One turn moves each row of this set onto another row. After a few examples, where does it send each row asked below?
des: [ 21  -4 -29  12  -3 -15  16 -24  52 -22   1 -23  16   4  22]
Doteb: [ 17 -12  28  20   4   3  14  37  41  -2 -22 -11  53  -4  39]
rusuv: [ -5 -17   0  -4  10 -22  61  41  30 -19 -15   6  12   4 -29]
lezet: [-10  -6 -11   1  25 -20  50  34  48 -36 -10   0  33  -2 -23]
mur: [ -5  25  23  15   7 -31  40  32  20 -15  -4  22  45  47  10]
Kemo: [ 37   9  22  12   9   7  21  51  36 -16 -32 -12  41  -4  18]
Gizer: [  0 -27 -42 -18  -3 -25  26   3  35 -18 -19   1   4   1  26]
zukub: [ 13  20  43  -3 -22 -46 -11  12  43 -16 -32  -6  39  19  11]
letin: [-10  11  -3  -1 -21 -17  52  46 -12 -16 -38 -12  21  -9 -13]
Fesu: [  7  41 -15 -15 -14  -6  38   1  37  -4  -5  44  13  -5   2]
gizim: [ 24  21  25 -21 -23 -53  10   1  34   7   5 -25  37 -21  25]
vume: [ -5  -2   4   2 -17   2  19  38  -7 -30 -35 -43  22   4  10]
nem: [-15   8 -19 -10  28 -30  28  24  33 -40 -30   9  -9  -4   8]
sekap: [-15  43   4  -6 -32 -37  35  37  -4   1 -21 -19   5  15 -14]
fivik: [ -4 -19   4  -9  16 -34  59  35  34  -9  -9   4  19   8 -31]
Ler: [ 19  14  19 -23 -13 -60  20  -1  34  -1  11 -23  44 -23  19]
gan: [ 32  -2  24  11   3   1  17  56  31 -18 -28 -22  43   1  21]
tum: [-11   1  28 -14  25  -6  20  26  -9  -3 -41   6  22   0   4]
buvad: [ -2  17  19   1  -4 -22  32  35   9 -11  11  14  39  56  11]
rem: [ 28  32  -4 -33 -14 -11  17  -8  35 -15 -50 -15  38 -13   4]
rito: [  2  33  20 -15 -31 -23  32  44  15 -14  16   4  25  46   3]
beme: [-22  37  16  21 -20 -10  13   9  20  15  -6  -8 -13  21  21]
Tosa: [  5  37  -2 -16 -41 -18  24  -4   5   4 -38 -16  -8  12   1]
fimip: [ 18  -9 -13  38  -4 -15  25  -4  34 -21   8 -28   2   1  26]
gez: [  6  27  34 -13  -9 -56  13  -6  45  18   4  -7  36  -2  22]
nuli: [ 21   7  15   5 -31 -52  11  27   4  -8 -19  14  56  33  11]
kez: [ -5  31 -11  20 -26   8  30  29  43 -49 -17 -34  28  10  12]
Zom: [  4  11   4 -21 -46 -22  11   5  21  18 -36 -38  17 -18  12]
pezop: [ 10 -17  26  21   6  -8  18  17  40 -18 -20  -8  63   5  41]
gefu: [  6  29  16 -24 -13   3  27  -9  30  -6  -9  34  -2 -17  13]
dakom: [  1  22 -29 -12 -35 -46  58  25  19 -10  -6  -9  49   6 -14]
fes: [-14  17 -33   3 -13 -23  33  20  52  -2 -18  19 -16  -6  21]
ralif: [ 18 -15 -14  28  -4 -17  24  -9  39 -22  -2 -35  -3 -10  21]
Der: [-11  -7 -23   8  27 -15  36  42  42 -32  -2   9  40  -5  -4]
lakop: [  7  38 -26 -16   1 -15  24   6  38   2  -3  42  17  12   0]
Libo: [ -1   6  29  26 -41 -29   6  45  36 -22 -16   0  53   2  27]
Mupo: [  3  23  28  -5 -19 -47  19 -14  55  22  -6   8  43  10  28]
Dufu: [  4  29  11  -9 -34 -15  34  33  26 -15  22   4  23  52   8]
Vabov: [-19 -33   3   5 -16 -37  27  10  18  26  -5 -32  29  -5  13]
subuz: [  5   0 -23  -1   3 -14   2 -18  67 -17   4 -17  22  -5  22]
Pilur: [  7  32   5 -23 -20  -8  34 -13  25  -5  -7  32 -11 -11   8]
gen: [-15  -7   3   4 -33 -18  24   9  27 -20 -29 -59  11 -15   7]

lakop moves to Mupo
fimip moves to Kemo
Fesu moves to gez
Now these:
nuli moves to fes
rem moves to Vabov
gen moves to vume
Pilur moves to gizim

One turn moves each row of this set onto another row. After a few examples, where does it send each row asked below?
somo: [ 42 -11 -12 -11  -5  22   9 -14  -5  35  18  -9  42 -18]
Lasim: [ 15 -22 -20 -10  13  -3  24 -39   9   5  26  43 -18   4]
gog: [ 17 -10   1 -25  47   7 -16 -34  36  27   2   8 -20 -11]
mik: [-19 -38 -23   1   5  -6 -12 -17  -4  13  40 -26 -10 -22]
piv: [  6 -25  10  -3  32  -7  -7 -34 -48  15  -4  15  17   1]
bepi: [ 12  -6 -30 -26   8   0   9   2  59   6   3 -20   3   0]
naze: [ 24 -13 -23  -8  11 -47 -10  19 -13 -10 -14  -4 -20   4]
puz: [ -7  -8 -14  -1  38 -31 -20 -30  17   9 -30  -9 -25 -22]
vib: [  0 -10  -4 -17   5 -12  -3  25 -15  -3 -15 -40  14  21]
ser: [ 17 -24 -27 -49  39 -32  -4 -22  19  14   9 -34  12 -11]
zuso: [  2  -5  10  18  17  32  -6 -22   4  17 -17  26  24  -3]
kub: [ 49  17  -8 -11   6 -13  21  -8  -1  12 -40  15   4   5]
Lon: [  5 -10 -13   2 -24  17  39 -25 -11  17  26  -1 -12   3]
Ratu: [ 15   0  15  -6  -6  35  23 -32   9  33  -5   6  19 -12]
dil: [  2  -6 -18  -3 -12 -26  29   1   2 -12  -4 -31  37   4]
dogez: [ 13 -24 -38 -14  46 -42 -31 -10   6   3  -4 -19   4 -15]
daf: [ 19 -21  -9 -15  24   6 -10 -16 -10  21  12  28 -47   7]
vozi: [  3 -19 -14  -7  18  -4  -1 -19  -5  12 -15 -19  66 -11]
Dop: [  0  -6 -38 -20  11  11 -16 -13 -33  14  14   3 -37  -3]
Tidat: [ 30 -15   4  12 -15 -37  36   1  16   1  -6 -11  15   1]

bepi moves to mik
somo moves to vib
Now these:
zuso moves to Tidat
daf moves to Ratu
gog moves to Lon

One turn moves each row of this set onto another row. After a few examples, where does it send each row asked below?
Nuv: [  6  33  14  16 -17  -1  13  -4 -18   9  -8 -14  31  19  11  41  -6  17
  29]
vado: [ -5 -27   0 -26 -16  63   4  -8 -35 -14 -10  -5   5 -37  17  15   4 -21
 -37]
diz: [ -2 -26   3 -20 -12  62   2  -3 -34 -14 -15   0   4 -45  23  16   3 -29
 -32]
Vuzu: [ -8 -28   8 -26 -14  53   5  -2 -42 -15  -8   3   9 -38  19   4   4 -32
 -37]
sove: [  3  -3  21  11  11   1   3  -2  -2  -6 -20 -43 -11 -17  12  25 -53  32
   3]
lusu: [ -3  -6  19  -1   6  -2   7  -5  -9  -7 -10 -50  -6  -4   2  17 -50  40
  -3]
tef: [-12 -30  18 -21  -9  53   5   1 -43 -14  -3   8  13 -37  19   0  -4 -37
 -33]
dofab: [  1  34   1 -13  -8 -18  36   5 -14  27 -18  -9  -7   9 -17   0  -3  20
   4]
Lel: [  6  37  -3  -8  -6 -11  33   3  -7  28 -24 -11 -12   4 -13  10  -5  23
   8]
dadi: [ -7 -27  17 -14  -6  57   2   2 -39 -14  -9  10   9 -44  24   7  -6 -38
 -29]
Luza: [-14 -31  14 -28 -13  55   8  -2 -45 -15   2   1  14 -31  14  -1  -3 -28
 -37]
Sima: [ -6 -26   1 -20 -12  73   2  -7 -29 -12  -8  -7   2 -37  17  21  -6 -16
 -32]
Lom: [  8  34  24  25 -12  -8  11   4 -21   9 -13  -1  32   9  20  36  -7   1
  33]
Mivaz: [  9  38  12   6   4 -22  30  14 -10  28 -33   8 -10 -13   0   3  -8  -1
  16]
bab: [  5  35  15   1   2 -29  33  16 -17  26 -27  10  -6  -8  -4  -6  -6  -4
  12]
zuv: [-10 -28   2 -27 -16  69   5  -9 -34 -13  -1  -9   7 -30  12  15  -4 -14
 -36]
mutaf: [ -3 -27   7 -20 -11  58   2  -2 -37 -14 -14   4   5 -45  24  11   3 -34
 -33]
keli: [  1  32  15  10 -21  -5  16  -5 -24   8  -1 -15  35  25   6  34  -4  18
  24]
reton: [ -2 -26   1 -23 -14  64   3  -6 -33 -13 -13  -3   3 -41  20  17   4 -24
 -34]
refek: [ -2  30  20   7 -21 -12  18  -2 -30   7   2 -12  39  28   5  26  -3  12
  23]
gebo: [  8  35  18  22 -14  -3  11   0 -17  10 -12  -8  29  12  16  41  -7   9
  32]
Vagu: [-11 -10  25  -9   3 -13  12  -4 -19  -9  -2 -48   2   3  -3   3 -48  35
  -9]
kipat: [-11 -12  44   0  12 -32  12   9 -30 -10  -5 -25   9  -8   7 -15 -49   6
  -5]
Pok: [  3  -5  41  21  21 -19   3  11 -13  -7 -23 -21  -4 -29  22   7 -54   3
   8]
daven: [  4  32  28  23 -12 -16  13   5 -26   7  -9   3  37  11  18  27  -7  -5
  31]
bosip: [  0  30  29  16 -14 -20  16   5 -32   7  -4   1  40  17  13  21  -5  -4
  27]
puf: [ 12  39   5   6   2 -13  29  10  -4  29 -34   1 -15 -11  -2  12  -8   8
  16]
zif: [ -5  -9  46  13  18 -29   8  13 -23  -9 -14 -19   4 -21  17  -7 -51  -2
   2]
fekav: [ -3  30  26  10 -18 -18  17   2 -33   6   0  -5  40  24   8  19  -4   3
  24]
vomef: [ -4 -26  12 -11  -6  64   1   0 -32 -12 -12   6   4 -47  26  16  -7 -33
 -27]
Kuges: [ -3 -25   6 -14  -9  71   1  -4 -28 -11 -12  -1   1 -44  23  21  -8 -24
 -28]
vopag: [  0  33  14  -7  -2 -31  36  13 -20  25 -21   5  -2   1 -10 -11  -4   0
   8]
zan: [ -2  33   8 -13  -7 -26  37   9 -20  26 -16  -2  -3   8 -16  -9  -4  10
   4]
kos: [ -9 -29   5 -29 -16  56   6  -5 -42 -15  -6  -2   9 -35  16   5   5 -28
 -39]
kufa: [ -6 -28   9 -22 -12  54   4  -1 -41 -14 -11   5   8 -43  22   6   4 -35
 -34]
popa: [ -7 -28   2 -29 -17  60   5  -6 -39 -14  -7  -4   8 -35  16  10   5 -23
 -38]
zal: [-14 -13  35  -8   6 -26  13   3 -28 -11   1 -38   8   1  -1 -11 -47  21
 -10]
gurop: [ 10  39  -1   0  -2  -9  30   6  -3  29 -30  -7 -15  -5  -7  15  -7  18
  13]
vup: [  6  -2  30  20  18  -6   2   5  -4  -5 -25 -31 -10 -27  20  21 -54  17
   9]
kag: [-14 -30   7 -30 -16  61   7  -6 -40 -15   3  -6  11 -27  11   5  -3 -19
 -38]

fekav moves to refek
dofab moves to Lel
Now these:
kag moves to zuv
kipat moves to zal
kufa moves to Vuzu

One turn moves each row of this set onto another row. After a few examples, where does it send each row asked below?
debif: [  2 -10  -1 -42  -4  43  24  18   2  16 -15  -9 -23  23  -2  12   6]
sig: [ 14 -12  -1 -31   1  39  17  18   5  15 -28   1 -39  17  -1   9  -7]
gatez: [-30  27  -1   2 -18   9 -12 -12  26  29  -7   9  25  -1  29 -19  10]
bazom: [ 10 -12  -2 -36   1  46  16  14  10  12 -22  -6 -37  20   3   6  -4]
lev: [ 17  22 -22  30   6  -5  -5  14  -8  -3   5  10  36 -24  25  10 -22]
zus: [-14   1 -41 -26 -29   6 -17 -10  18   6  31 -15  33 -21  13   0  14]
romos: [ -7   7 -22  12   0 -26 -22 -29  18 -13  45  -7  18  -4  23   4  -6]
Nemis: [-11  21   4  32   2   9 -25 -27  -5   3  41  -2   3 -19  26   3   3]
tavev: [ 17 -16  -2 -34   3  40  16  13  13   5 -25  -1 -40  20   2  12  -4]
rokiv: [  2  11   3  35   5  -1 -26 -32   4 -14  38   4  -2 -17  27  13   6]
Ger: [ 13 -13   2 -34  -1  27  27  22  -2  13 -26   3 -28  20  -9  21   3]
sevo: [-22  22 -28   5  -4   4 -19   7   1  10  42 -30  18 -23  14 -11 -20]
vak: [  1  25 -27  15   3  22  -8   4   4  -3  25 -11  45 -17  39  -3 -15]
natir: [ 17 -19   4 -36   7  36  13  27   4   6 -12   1 -38  14 -11   0   1]
Votin: [  4 -19   3 -26   4  31  21  10  -3  23 -26  -8 -37  18 -12   9  -8]
Suga: [ -6   2  -7   1 -10  -2 -17 -27  53 -15  -5  16  14   7  36   1  20]
tam: [-19  22 -18  15  -4 -22 -19 -18  -1  14  41  -8  23 -10  16  -6 -12]
rirev: [ 17 -15 -40 -10 -21 -28 -15 -10  20 -19  13  10  20 -25   2  23  13]
tofez: [ 14 -17   4 -38   6  40  13  26   4   8 -10  -2 -36  14 -10  -1   2]
Zipab: [ 13 -29   0 -26   7  28  18   4   9   4 -24  -6 -40  23  -8  17  -3]
dupeb: [  0 -24  -1 -34   4  43  18   2  10  13 -15 -17 -34  25  -3   6  -2]
zezi: [  7  11 -23  25   3 -36 -14  15  -7  -2  16   0   5 -31  -3  12 -27]
Fupak: [ 14 -21  -3 -40   0  34  24  14  12  -2 -17  -3 -28  25  -1  22   9]
kadam: [ 23   8 -29  20  10   4 -10  -1  17 -32  19   1  34 -15  38  14 -12]
pem: [  0  19   7  41   3  -7 -23 -22 -11   1  30   9  -2 -23  19  11  -1]
duro: [  6  -5 -34   6   5 -14 -23  -8  28 -36  40 -19   6 -16  19  12 -11]
das: [ -1  12 -17  25   0 -43 -19 -18   1   0  30   6  15 -13  10   9 -14]
sosu: [ -1  14   3  20 -11 -27 -10  -7  23  11 -29  36  12  -6  16   4   4]
Saf: [ -3   9 -32  -5 -28 -23 -10   8 -10  26   6   8  29 -34  -8   7   1]
Lufo: [ 17 -21   3 -39   6  38  12  24   8   3 -10  -2 -37  15  -9   0   3]

tam moves to das
Lufo moves to tofez
dupeb moves to Votin
Now these:
kadam moves to vak
rirev moves to zus
pem moves to rokiv
duro moves to sevo
Ger moves to Fupak
sig moves to tavev
Suga moves to gatez

